In the rows, 128 means zero.
The rows of Z fall into 3 groups, which share some directions, and each row is roughly a mix of its group's hidden directions, except one row that fits no group.
Z (108 x 20):
[[132  74  97  97  85 131 133 125 149 136  73 107  63 118 115 133 118  93
   81 152]
 [144  93 110  77 119 143 125 101 141 141 182 135  59 124 159  96  79 125
   92 136]
 [186 137 118 106 105 130 178 163 160 115  98  71 161 107  83 116 131 128
  107 167]
 [151  67 166 152 101 153 141 161 132 102 157  82 125 146  77 103 148 170
  138 157]
 [ 86 100  96 148 161  79 123 111 107 155 110 167  70 130 178 158 115 112
  120  93]
 [131 190 123 121 127 113 106 143 152 129 134  86 135  39 144 157 122 136
  101 175]
 [128  59 120 148 110 140 104 126 135 143  44 121  77 122  88 160 136 122
  122 143]
 [117  99 156 177 148  89 175 149 120 109 145 125 136 193 131 131 137 182
  171 104]
 [114 173 114 144 128 109 110 125 144 144  64  98 152  62 130 187 141 108
  104 156]
 [139 120  81  97 117  99 139 114 157 148  62 122  66 112 142 157  91  99
   87 129]
 [154 167 106 129 112 131 131 134 159 142  96  62 171  80  98 152 134  96
   80 157]
 [171 128 107 112 102 125 151  97 157 128 149 107 112 211 112 112  92 109
   99  75]
 [154 105 121 101 124 162 166 142 119 117 169 147 153 197 101  57 127 113
  137 101]
 [100 117 127 181 183 135 107 101  98 167 187 153 162 156 146 128 132 122
  138  79]
 [ 95  87 143 178 170  75 146 135 104 130 110 159  99 149 158 157 131 171
  170 109]
 [185 155 107 104 134 129 171 102 164 139 164 111 149 188 123 105  81 123
  109  88]
 [136  66 144 111  94 174 108  82 121 128 109 165  94 194 104 111 123 115
  140 104]
 [138  86 148 149 163 148 132 118 103 135 191 162 131 191 124  92 119 156
  166  89]
 [156 153  94  72  92 162  96 106 151 141 103 115 109  89 115 125 111  74
   77 145]
 [ 68  87 152 150 152 133 132 167  92 120  99 169 135  98 139 124 170 152
  173 167]
 [152 107 164 158 153 145  70 110 113 139  82 156 111  95 104 166 131 173
  180 142]
 [133 136 106 128 108 125 139 173 113 117  61 105 163  82  85 133 180  83
  113 152]
 [ 87  70 114 146 113 111 154 140 135 123  73 146  85 206 117 135 131 120
  135 100]
 [111  97 101 130 164 110  97 120  96 163 135 151  79  48 169 142 124 111
  104 146]
 [106 133 146 156 144  88 200 179 144 104 104 108 169 156 127 136 144 173
  162 146]
 [146 183 129  97 112 166  86 114 144 136 112 107 159  49 119 141 132 107
  106 172]
 [ 96  85 117 150 109 127 109 181 119 116  53 120  93 100  89 146 167 119
  130 157]
 [152 130 147  81  82 145 100 126 109 105 108 124 107  43 126 122 152 114
  117 183]
 [122 147 123 109 167 138 125 103 108 150 225 151 147 108 182  95 108 124
  118 119]
 [128 203 124  75 136 121 158 137 148 114 176 129 156  94 178 102 102 138
  120 156]
 [124  65 153 158 128 155  96 162  74 115 115 150 126 110  83 110 184 131
  163 140]
 [174 187 141  98 141 152 105  95 135 135 207 121 160  95 147 109  99 139
  120 130]
 [129 185 113 155 148  66 127 147 139 133 132  82 130  61 154 175 123 141
  104 140]
 [113 103 172 146 132 157  96 151  98 117 194 118 139  73 126 106 161 162
  144 174]
 [168 153 167  86 129 145 117 141 136  99 156 140 111  82 137 109 106 191
  164 179]
 [ 99 113 140 169 182 101 155 144 100 135 212 136 150 139 166 110 131 160
  145 113]
 [110  85 119 147 118  72 175 133 150 120 109 114  67 190 146 147 104 152
  122 105]
 [157 172 157 103 108 187 123 133 144 109 172 104 198 125  94  93 138 133
  134 151]
 [108 150 174 142 111 179  87 143 101 100 153 135 186 119  97 109 180 132
  164 143]
 [ 88 164  85 138 144 100 133 108 104 148 118 154 158 152 156 137 141  59
  104  69]
 [133 136 135 139 177 113 160 140 109 126 214 148 151 162 156  90 111 163
  156  98]
 [152  84 107 126  78  86 160 128 129 110  79 100  78 167 107 139 136  97
   96 101]
 [150 138 140  86  96 188  72  81 144 131 190 126 105 123 126 102  98 120
  104 131]
 [ 75 112 131 193 184  93 126 173 101 136 114 145 131 109 139 154 154 161
  164 131]
 [101 106  95 138 159 134  95  95 145 181  61 151  91 103 143 174 100 114
  113 132]
 [114 129 164 152 162 150 112 163  86 109 185 160 165 125 120  93 159 162
  182 130]
 [134 137 175 143 151 151 123 163 102 106 182 133 174 100 118 100 155 177
  176 160]
 [149 199 104 117 123  88 151 117 162 136 127  73 158  92 150 159 109 112
   81 137]
 [ 98 135 101 151 132 113 117 126 133 150  22 132 134 114 115 183 145  93
  121 125]
 [119 189 119  98 122 109 142 149 191 112  60 128 110 132 135 159  90 161
  144 152]
 [ 91  72 127 204 170 115 137 149 133 150 124 124 120 184 110 147 129 161
  150 102]
 [122 176  99 122 119  89 142 103 119 121 137 143 136 192 148 130 124  81
  113  50]
 [174  72 152 134 112 124 116 141 126 119  79 108  79  80  97 150 135 166
  140 174]
 [142 133 110 158 149  87 158  96 139 145 150 124 126 208 141 141  97 129
  122  56]
 [115 101 114 124  83 124 144 170 136 109  40 105 116 118  86 138 165  99
  114 158]
 [162  64 117 160 118 114 146 139 134 126 148  94  89 198  83 114 119 135
  114  87]
 [105 108 139 125 126 143 130 180  89  92 188 162 124 167 116  64 155 133
  158 109]
 [133  94  94 139 166  70 192 147 131 151 170 102 100 118 169 122 100 141
   95 129]
 [146 169 159 118 130 179 110 103 133 121 200 136 187 166 116  93 121 141
  150 108]
 [141 145 159 128 150 141 137 132 116 117 237 128 161 134 146  86 122 165
  147 126]
 [126 181 135 118 128 179  69  70 158 162 107 128 162  94 127 164 110 114
  117 142]
 [165 179 111 135 121 109  98 140 148 134 129  64 129  54 112 160 122 122
   87 148]
 [131 144 175 152 146 134 167 159 133 104 159 113 194 150 115 111 143 187
  176 148]
 [ 77 105 102 173 151  78 150 204 115 116  89 136 101 146 118 137 151 134
  144 115]
 [168 111 176 167 140 136 105 110  96 115 195 133 142 163 108 117 140 169
  170  92]
 [161 108 157 125 145 158 110 104 123 136 234 119 119 121 140  95 102 167
  129 134]
 [ 91 160 153 144 186 126 120 110 119 142 147 183 160 134 177 140 114 170
  182 118]
 [122 148 138 142 160 126 109 116  87 124 203 174 143 167 149 100 131 130
  157  68]
 [158 128  98  65  74 108 142 109 128 106 130 130  71 151 141 105 110  83
   88 102]
 [154 140 128 102  93 132  68 154 107 103 109 124  80  48 106 129 149 113
  118 158]
 [111 202  94 103 126  97 166 115 158 140 107 107 167 110 168 149 113  90
   87 131]
 [ 91  92  88 158 133 118 113 112 117 155  84 151  97 182 119 147 131  78
  110  72]
 [138 111 115  74  86 174 149 124 141 112 117 149 126 198  99  75 121  89
  121 110]
 [ 75 108 144 183 173  83 151 162  93 123 116 153 141 126 153 147 160 160
  172 126]
 [115 185 119 150 171 104 121  86 154 156 139 146 145 170 162 164  85 143
  140  78]
 [100 172 150 127 142 178  81 108 104 130 193 160 183 131 138 103 143 117
  150 112]
 [167 171 174 120 138 131 134 128 119 101 210 121 168 119 139 102 125 178
  161 135]
 [ 53 102 109 165 180 152 121 158  98 161 138 155 168 105 137 114 160 102
  130 137]
 [139  95 158 153 176 133  99 101  95 147 201 157 109 110 159 122 111 175
  156 123]
 [108 147 111 110 141 135  96  69 136 152 163 170  97 171 171 130  83 110
  117  78]
 [112 210 119 139 179  85 129 142 118 133 154 141 167  81 175 146 125 138
  142 123]
 [158 145 156  90 112 194  54  77 123 133 149 154 124  89 124 120 117 125
  136 145]
 [128 189  99 142 138  53 152 154 140 124 120  84 129  82 156 167 125 124
   99 129]
 [ 93 141 139  67  95 131 139 119 105 101  73 180 126  93 169 122 154 102
  143 165]
 [110 117 164 185 160 149 125 162 132 131 117 107 182 108  96 145 157 178
  168 167]
 [149 155 139 111 123 199  65 118 129 140 122 126 164  64  93 125 140 113
  125 167]
 [142 119 104 146 109 101 114  81 134 146  58 125 100 164 114 179 121  90
  107  78]
 [129 191 122 121 120 120  84  85 142 145  79 119 140  70 145 187 122 104
  107 137]
 [147 125 163 162 163 124 169 154 114 118 193 113 187 145 121 102 143 176
  163 130]
 [154 129 139  68 105 160 103 118 108 100 182 178  90 150 135  71 113 126
  145 111]
 [114 158 107 145 145 110 124  99 164 166  44 118 141 103 140 195 111 117
  114 135]
 [193 169 139  94  81 162 117 110 144 113 137  81 168 100  89 118 135 108
  100 148]
 [157 100 128 143 102 150  74  68 125 149  77 130 102 154  89 164 126  98
  119  90]
 [153 143 171 143 122 152 155 154 134  99 170 100 197 156  92  98 147 167
  161 139]
 [176 158 165 101  99 194 104 122 144 110 152 107 176 116  82 101 135 143
  140 158]
 [158 123 164  94 128 162 105 131 100 110 202 145 126  78 139  82 133 157
  147 165]
 [160 114 154 112 118 145  94 135  97 116  80 145 120  43 110 137 158 137
  152 180]
 [ 78 194 123 122 177 136 120 133 156 141 173 163 150 148 173 121  90 155
  150 119]
 [105 151 109 186 160  58 140 164 135 139 111  87 125  89 142 181 133 146
  115 131]
 [125  70 176 117 129 167 115  81  95 126 155 186 117 157 147 103 130 153
  171 126]
 [198 120 119  98  81 146 114 108 149 121  60 107 103 134  73 140 119 105
  113 126]
 [163 133 158 110 143 146 127 109 111 127 231 123 149  94 156  91 116 156
  129 147]
 [116 192 124 122 140  96 147 141 153 129 141  89 156  56 169 154 119 141
  106 171]
 [100 105 114 175 183  61 177 143 106 141 125 149 123 155 165 146 127 148
  149  95]
 [147 147 149 102 110 192  82  72 129 146  98 136 172  79 115 141 138 102
  123 160]
 [111 148  85  88 104 150  86 117 126 144 106 132 108  76 133 129 132  55
   75 139]
 [133 131  83 102 120 131 104 133 117 149  83 125 107  49 127 139 138  68
   81 153]
 [188 177 168 109 116 122 147 111 144 108 163  84 170  86 137 133 119 169
  132 164]]

One row of each group comes first, with its name. Which group is each row after those in?
[123 203  97 103 131  91 147  95 140 132 146 141 140 164 174 134  99  95
 108  75] => R
[174 134 122 112 164 157  97  85 113 162 213 141 135 105 146 101  96 125
 115 111] => E
[161  87 156 124 141 148 156 148  99 113 214 127 143 130 121  68 136 161
 148 141] => F

[165 106 112 117  86 101 150  88 142 125 113 112  89 199 119 136 107 102
  97  74] => F
[108 146  85 140 131  98 147  86 140 160 131 116 139 174 153 148 111  73
  81  70] => R
[164 175 162 134 110 117 159 137 156 107 119  69 187  96 113 149 140 164
 134 169] => R
[ 82 188 133 134 172 156  99  94 161 160 146 159 164 144 164 147  91 145
 147 119] => F
[ 86  42 153 150 121 112 156 117 108 122  93 159  90 170 147 137 143 150
 158 129] => F
[104 142 112 188 166  59 168 152 145 144 127  81 142 119 148 173 124 153
 115 125] => F
[ 75 192 134 119 113 162 109 115 134 117 158 151 184 183 135 109 138  97
 137  93] => E
[128 119 149 112 104 161 105  38 168 151 132 132 107 173 150 150  81 136
 116 116] => F
[118 108 137 151 168 103 148 108 126 142 203 143 107 174 174 118  93 170
 141  93] => E
[130 173 158 153 143 117 135 149 112  95 184 140 174 179 122 109 142 161
 176  88] => R
[165 122 161  96 110 151 148 145 154 109 168  88 127  83 128 104 114 178
 124 197] => R
